In the rows, 128 means zero.
These are runs of 7 systems, one row a step. Runs of the same system follow the same rule from any start.
K282, trace 1 (9 x 18):
[[143 135 132 135 126 147 156 130 137  75 180 187  48 123 124 134 139 143]
 [190 167  99 155  96 100 122 144 102 149 166 115 124 189 117 143 125 134]
 [107  94  88  94 127 112 119 167 102 147 151 115  88 124 200 129 134 105]
 [122 126 150 167 137 128 145 141 111  60 183 163  87 113 126 143 138 146]
 [175 153 122 136  93  95 130 128 112 149 158 100 118 167 107 174 137  95]
 [110 108 108  86 131 106 116 143  67 150 151 127 107 100 177 113 136 131]
 [101 115 144 181 136 135 123 142 132  81 187 130 119 123 114 155 163 142]
 [169 151 136  97 112 113 132 109 117 155 150 109  92 141  99 153 147  76]
 [119 132 117 112 124 112 101 133  78 148 166 130 135 102 165  96 139 178]]
K959, trace 2:
[[146 131 149 141  95 104 135 129 194 112  79 117 137 111 188 148  55 147]
 [180 130  84 139  85 112 168 111 104 151 144 153 140 148  52  89 133 140]
 [ 60 113 171 140 142 131 112 114  58 112 115 136 178 105 141 143 163 111]
 [142 128 134  98  97 103 125 121 196 157  87  93 132  96 179 139  75 136]
 [165 131 112 124 125 130 167 102 119 124 148 159 122 124  30  83 136 151]
 [ 61 129 158 149 152 142  87 121  95 137 137 111 185 122 139 163 175 131]
 [159 143 135  66 115 119 119 115 170 166  92 103  95 103 174 121  88 113]
 [148 128 119 151 158 149 155 123 139  96 144 161 128 127  47  82 127 169]
 [ 91 141 141 149 124 144  77 124 112 161 139  93 174 157 146 168 176 102]]
K231, trace 3, 9 rows:
[[ 63  95 136  97 162 155 144 118 111 123 133 146 114 106 106 161 182  90]
 [180 143 158 112 106  77 136 122 136 130 118  74 106 118 122 164  93  88]
 [111 121  89 151 152 116 115 181 108 115 158 135 122 151 185 155 112 176]
 [ 89  90 119  83 119 135 150 107  94 144 132 152 104  99 115 123 177  80]
 [166 143 171 124 130  74 141 120 124 110 111  92 134 103 114 164  77 136]
 [104 107  66 116 153 137 118 178 144 152 138 128 124 151 185 142 117 156]
 [124  99 129 103  87 115 164 101  93 120 155 158  97  84 104  98 156 104]
 [131 151 166 117 171 108 125 122 138 118 103 106 152 109 115 187  89 169]
 [136 106  65 101 129 142 126 164 159 161 130 121  85 153 166 109 124 109]]
K231, trace 4 (9 x 18):
[[116 127 164 139 149 158 129 118 124  90 122 140 111 120 110 108 144  98]
 [134 133 139 152 119 127 125 130 167 127 122 101 138 148 115 166 126 107]
 [141 144 110 143 109 131 105 139 105 147 154 124 124 156 150 120 147 128]
 [105 123 153 139 144 140 125 121  89 100 119 143 133 121 124 115 141 110]
 [124 120 133 134 127 121 133 129 147 134  98 102 148 139 121 149 118  98]
 [142 131 106 145 100 109 120 138 114 143 143 123 136 143 152 116 124 140]
 [102 124 133 122 140 138 128 118  92 125 116 153 143 120 131 115 140 136]
 [133 120 132 119 127 123 139 118 145 136  93 114 139 124 111 123 115 103]
 [142 129 111 147 111 115 123 141 138 134 138 120 142 131 139 119 114 154]]
K148, trace 5:
[[108 111  89 118 116  98 131 149 160 160 162 101 143 119 148 197 129 170]
 [145 120 150 115 115 137 114 123 130 131 106  97  90 127 143  76 135  40]
 [140 142 130 150 155 116 125 136  97 102 165 140 144 105 103  99 115 219]
 [105 120 113 128  77 125 123 129 154 156 155 121 115 145 180 203 158  89]
 [151 104 123 111 178 122 139 148  80 102 103 117  93 121 101  48 106  90]
 [119 137 131 169 103 114 120 131 179 117 159 133 160 100 156 160 107 222]
 [120 123 144 118  93 139 130 112  88 133 128 137  89 156 144 145 177  15]
 [136 100  89 116 191  99 150 163  98 112 121 129 141 103  94  80  81 202]
 [103 129 156 159  51 139 112 109 218 133 139 123 137 116 188 182 144 118]]
K905, trace 6, 9 rows:
[[134 164 200 108 142 116 102 111  58  95 121 134  91 101 184 137 116 111]
 [ 94  84  48 154 125 142 129 182 144 135 154 151 128 146 180 101 131 169]
 [117 110 153 147 126 137 152 112 166 110 119 103 133 139  56 167 160  53]
 [143 155 181 120 121  79 110 120  64 103 136 119 122  85 184 142  92 158]
 [111  92  41 119 100 145 146 159 167 164 137 163 104 155 171 115 137 133]
 [114 104 165 144 137 121 158 101 118 101 129 113 147 108  33 132 164  82]
 [152 162 149 111 117  77 100 132 111 143 138  99 135 103 191 171  80 185]
 [124 102  70  94 112 168 156 135 157 149 128 174  72 142 137  85 147  96]
 [111 116 161 173 141 115 132 108  97 102 158 108 180 101  43 125 163 146]]
K687, trace 7:
[[116 151  78 133 159 197 114 152 140 144 105 185 129 207 154 120 133 147]
 [113  89 103 150 199 139 155 184 153  69 117 136  96 139 123 112 100 123]
 [133 124 143 158 110 116 113 159 161  97 126 105  94 146 203 156 104  86]
 [127 133 101 158  96 132 132 140  80 130  96 171 154 191 171 120 126 111]
 [105  77 106 156 167 102 154 164  86  94 118 117 152 135 100 127 121 116]
 [131 106 149 116 105  82 131 132 122 122 116  84 118  99 162 152 108  86]
 [147 148 138 146  65 108 129  98  87 143 113 148 168 140 137 114 126 130]
 [102 102 111 131 144 116 137 126 101 143 138 115 170 122  71 128 159 128]
 [136 121 158  83 138 108 130 109 130 133 117  96 111  77 119 129 115 108]]
K148, trace 8:
[[ 75 139 138 141 134 197 104 124 209 137  84 148 146 163 178 170 142 112]
 [163 166 171  89 184 143 159  96  87  98  90 162  97 138  55 129 114  98]
 [148 150  78 148 107 118 141 133 172 170 104 145 190 172 119 171  89 207]
 [ 93 137 151 122 139 201 103 107 148 145  75 140 128 170 142 119 170  37]
 [153 159 140  92 211 128 149 117 107 115 113 148 136 114  52 131  92 198]
 [141 156 111 139  53 138 119 109 212 186 112 122 159 177 151 196 129 127]
 [129 142 141 114 195 184 112 122  71 127  86 137 121 166  87  52 155  66]
 [125 157 118 113 169 127 129 131 184 140 142 137 154 111 114 193  91 252]
 [156 158 145 121  72 155 119  99 161 165 101 119  99 187 138 153 158  11]]
K317, trace 9 (9 x 18):
[[148 143 151 125 127 105 141 113 133 128  87 115 154 125 114 142  92 133]
 [140 121  92 107 114 129 139 128 116 150 123 147 124 122 134  77 119 139]
 [101 131 138 128 118 155 102 109 152 153 136 117 142 119 133 125 162 123]
 [141 147 150 123 149 125 132 118 136 126  95 118 146 131 107 146 102 134]
 [142 124  96 124 128 134 135 137 118 136 119 142 124 137 127  80 117 140]
 [106 133 132 129 123 155 103 120 141 148 134 124 133 139 140 125 162 112]
 [130 145 157 122 155 128 128 117 125 118 102 126 143 129 109 145 112 129]
 [137 115  99 134 131 129 137 143 118 126 114 139 131 140 123  92 115 132]
 [112 125 132 126 116 150 112 121 131 143 131 125 125 133 141 122 155  97]]
K687, trace 10 (9 x 18):
[[136 150 124 106 114 136 140 111 121 123 202 183  82  88 127 134 144 205]
 [128 154 120 113 149 145 128 128 137 128 202 154  78 135 107 196 166 158]
 [160 157  99  81 155 130 129 149 112 139 169 158  57 138 149 144 119 164]
 [126 132 110 144 130 130 136 151 124  93 192 175  85 121 155 144 126 190]
 [118 131 113 121 134 132 143 146 119 115 177 158  73 152 142 197 152 119]
 [163 146 108 114 144 107 137 156  75 114 155 154  79 150 152 144 108 144]
 [116 109 100 145 119 100 141 159 105 109 181 148 111 121 160 158 129 169]
 [122 123 127 113 114 109 154 130  88 114 157 158  85 131 139 177 146 102]
 [162 151 124 129 131  91 129 142  70 123 159 133 116 139 130 150 112 158]]
K959, trace 11, 9 rows:
[[161 129  92 100 107 118 153 129 121 148 136 145  92 144 116 117 127 116]
 [ 95 105 136 156 166 132 137 145 100  83 136 138 137 125 117 132 136 135]
 [130 123 119 129  95 109 113 137 157 156 134  91 128 132 172 152 127 110]
 [150 127 123 104 125 124 163 120 110 111 136 171  84 114 103 110 120 130]
 [ 86 107 113 164 144 125 117 152 128 123 143 114 172 137 126 147 142 153]
 [149 128 129  92  98 109 127 120 127 157 129 104  93 119 153 134 131  79]
 [122 124 134 138 154 133 155 131 129  82 141 169 111 100 110 121 112 175]
 [108 113  91 139 117 127 108 145 140 172 142  90 163 158 131 151 157 118]
 [144 134 160  85 136 122 144 113  99 110 124 137  68  96 138 122 122  91]]
K317, trace 12 (9 x 18):
[[131 123 141 112 135 146 125 121 132 116 115 143 104  94 149  70 112 140]
 [105 128 116 156  99 142 116 122 144 149 118 138 180 152 139 144 143 139]
 [152 142 141  85 143 123 138 106 114 144 108 116 118 122  85 130 125  98]
 [117 119 126 142 147 138 105 143 133 116 120 123 139 109 160  73 107 163]
 [111 126 111 133  99 146 141 114 153 152 106 149 150 162 126 161 147 103]
 [156 153 168 107 148 125 117 102  89 122 128 115 119 108  93 100 128 123]
 [103 103  93 144 148 127 117 161 142 137 106 113 158 139 166 114 110 150]
 [125 133 141 112 103 157 155  96 149 131 113 165 107 137 104 139 150  86]
 [139 150 160 145 137 114  91 123  82 122 134 100 156 114 128  95 118 152]]
K905, trace 13:
[[133 132 147 167  82 134 132 100 153 126 104 133 173 134 101 109 132 119]
 [134 156 135 109 132 115 135 117  80 140  91 154 146 150 141 167 108 131]
 [139 103  85 119 149 122 136 158 118 137 107 118 126 141 127  78 103 124]
 [138 131 139 154  95 131 127 104 162 134 104 113 171 129  96 108 129 123]
 [140 162 146 108 128 125 133 109  95 137  96 159 136 139 138 156 112 136]
 [139 113  81 122 153 128 133 157 107 138 119 128 129 151 127  87 116 137]
 [133 126 138 147 119 137 121 111 167 136 107 102 166 129  95 110 130 113]
 [143 165 157 116 125 127 128 108 105 123 102 154 132 131 144 142 107 141]
 [131 121  81 130 141 133 131 156 109 136 127 141 127 160 133 100 123 140]]
K282, trace 14, 9 rows:
[[141 149 156  75 220 137 124 122 104 133 144  89  96 119  40 155 143 110]
 [150 129 146 148  82 114  82 110 132 154 170  65 152  82 126  43 148 148]
 [ 68 124 118 107  92 181 128  95 159 164 142 180 125 133 151 165 195 112]
 [157 173 128  99 217 161 120 132 108 123 142 141  98 149  76 119 124 171]
 [159 116 104 163  94 121  96 149 183 152 157  64 131 132 139  70 127 122]
 [104 122 115  97  87 165 150 105 135 133 118 205  84 128 178 123 152 105]
 [154 170 121 153 182 135 119 152 112 104 141 148 129 173 108 154 101 197]
 [154  92  86 128 109  99 131 162 167 150 132  65 107 138 136 110 114  77]
 [116 127 147 123  96 135 145 109  83  92 125 199  97 103 179  97 128 130]]

Which system made each run below?
trace 15 (2 x 18):
[[151 156 102 132 125 146 122 125 161 153 127 141 142 155 117 125 116 173]
 [142 151 142 114 155 159 114 111 110 136 114 131 123 148  95 106 143  97]]
  K905
trace 16:
[[151 130 117 115 149 113 106 135 136 165 138  66 143 131  93 123 128 127]
 [109 116 136  97 112 140 122 106 137 143 113 139 124  80 156  81 129 139]]
  K687
trace 17, 2 rows:
[[143 166  92 134 117 152  87 139 151 168 168 134 131 151 165 120 132 201]
 [119 130 132 125 164 171 113 145 143 120 155 118  67 161 124 150 171  65]]
  K148
trace 18:
[[132  85  87 102 195  95 161 183 162 114 108  88 108 119 119 147  69 138]
 [144 134 127 156  68 162 145 119 166  91 156 194  70 134 158  90 142 122]]
  K317
trace 19, 2 rows:
[[111 113 129 170 105 117 130 148 152  99 162 125 122 132 160 169 133 131]
 [119 142 121 100 117 131 124 116  86 158 143 148 119 150 132 163 164 109]]
  K231
trace 20:
[[141 136 125 153 128 127  91 144 146 142 183  75 129 127 115 114 151 145]
 [132 145 137 115 144 125  88 144 103 141 159  95  98 135 169 133 140 112]]
  K148
trace 21:
[[162 153 190 131 133  90 139 131 104  57 127 138  75  97 176 161  70 135]
 [123 101  52 153  71 129 124 163 116 155 181 149 103 167 181  98 165 123]]
  K905
trace 22 (2 x 18):
[[139 128  69 103 129 130 152 134 164 179  93 139 151 171 103 165 113 138]
 [168 141 160 110 145 118 139 103  94 117 101 113 119 109  70  67 113  97]]
  K905
trace 23, 2 rows:
[[ 94 129 142 171 177 189  91 141 100  95 160 134 126 155 107  83 185 110]
 [113 122 144 162 168 130 120 158 117 101  84  98 149 185 134 179 118  61]]
  K317
trace 24 (2 x 18):
[[ 89  95 111 164 147 121 153 137 119 103 168 139 160 124  64 158 163 153]
 [139 158 159  72 128 139  83 101 143 184 120  78 118 108 146 133 142  97]]
  K231
trace 25 (2 x 18):
[[120 156 142 135 192 159  89 133 151 129 113 109 164 128 123 120 108 190]
 [148 138  84 132 142 162 147 139 163 140  94 154 126 196  98 126 117 108]]
  K317
trace 26, 2 rows:
[[118 128 107 120 133 127 138 131 137 153 104 126 149 161 117 179 130 112]
 [149 138 149 110 146 137 134 119 112 108 134 136  93 105 100  80 125 123]]
  K317
trace 27, 2 rows:
[[161 160 154 152 108  94 141 116  78 113 112 145 157 159 110 162 107 127]
 [131 117  85  98 129 116 117 148  95 174  93 115 135 152 171 100 110 108]]
  K905
trace 28 (2 x 18):
[[153 114 117 161 145 131 125 140 170 132 123  63 150 154  53  95 129  96]
 [ 99 118 144  98 136 150  84 123 138 157  96  88 130  99 182  73 133  95]]
  K687
trace 29, 2 rows:
[[111 142 110 113 154 155  89 134  91 158 132 132 139 137 152  88 149 153]
 [ 98 106 133 121 159 134 158 129 155  96 111 155 132  99 114 150 109 158]]
  K687
trace 30 (2 x 18):
[[132 128 185 154 124 112 131 117  87  79 119 118 126 110 122 116 126  87]
 [102 125 118 146 137 126 120 149 151 142 102 108 169 162 155 184 118 121]]
  K231
trace 31 (2 x 18):
[[134 116 144  94 130 129 159 125  95  86 107 173  57  98 162  95 106  91]
 [111 100  94 197 124 117 147 166 182 101 138 123 176 148 115 155 110 175]]
  K959
trace 32:
[[155 143 145 136  87 101 155 115 102 101 142 160 103 119 140 142 113 134]
 [129 130 104 146 119 113 121 142  97 144 175 121 142 151 114 155 159 140]]
  K687
trace 33:
[[ 88  95 126 145 173 165 133 136 214 109  99 120 153 105 104 111 116 155]
 [143 177 209 129 105 122 118  75 115 117 107 126 140 119 115 177 129 101]]
  K148
trace 34 (2 x 18):
[[138 148 169 154 142 108 134 127 111  89 101 134 143 135 138 162  92 137]
 [152 130  98 141  83 109 117 131 122 157 128 117 154 138 147  84 120 150]]
  K959
trace 35 (2 x 18):
[[136 116 101 130 152  74 109 162 107 152 171  61 153 119 118 157 118 170]
 [136 125 137  77 101 149 130 102 200 154 107 119  77  97 147 111 127  84]]
  K905
trace 36 (2 x 18):
[[115 106 105 173 116 156 149 133  95  98 177 168 107 159  81  95 188  96]
 [ 85 128 147 135 131 115 115 149 112 115 114 127 136 145 204 219 123 107]]
  K959
trace 37, 2 rows:
[[168 147 151 122 137 158 122 127 157  95 140 136  46 121 130  77 123 101]
 [151 150 120 186 139 104 128 156 105  96 168 130 143 164 107 162 118 176]]
  K148
trace 38, 2 rows:
[[122 126 145 166 119 152 104 126 161 121 101 105 157 141 138  86 127 106]
 [116 156 162 114 158 141 119 108  80 117 142 155 126 112 125 142 145 154]]
  K148
trace 39:
[[110 131 184  99 163 115 143 122 126  79 105 143  96  79 157 176  93 133]
 [137 102  63 104 133 108 166 163 162 152 134 120  97 159 127 184 114 111]]
  K231
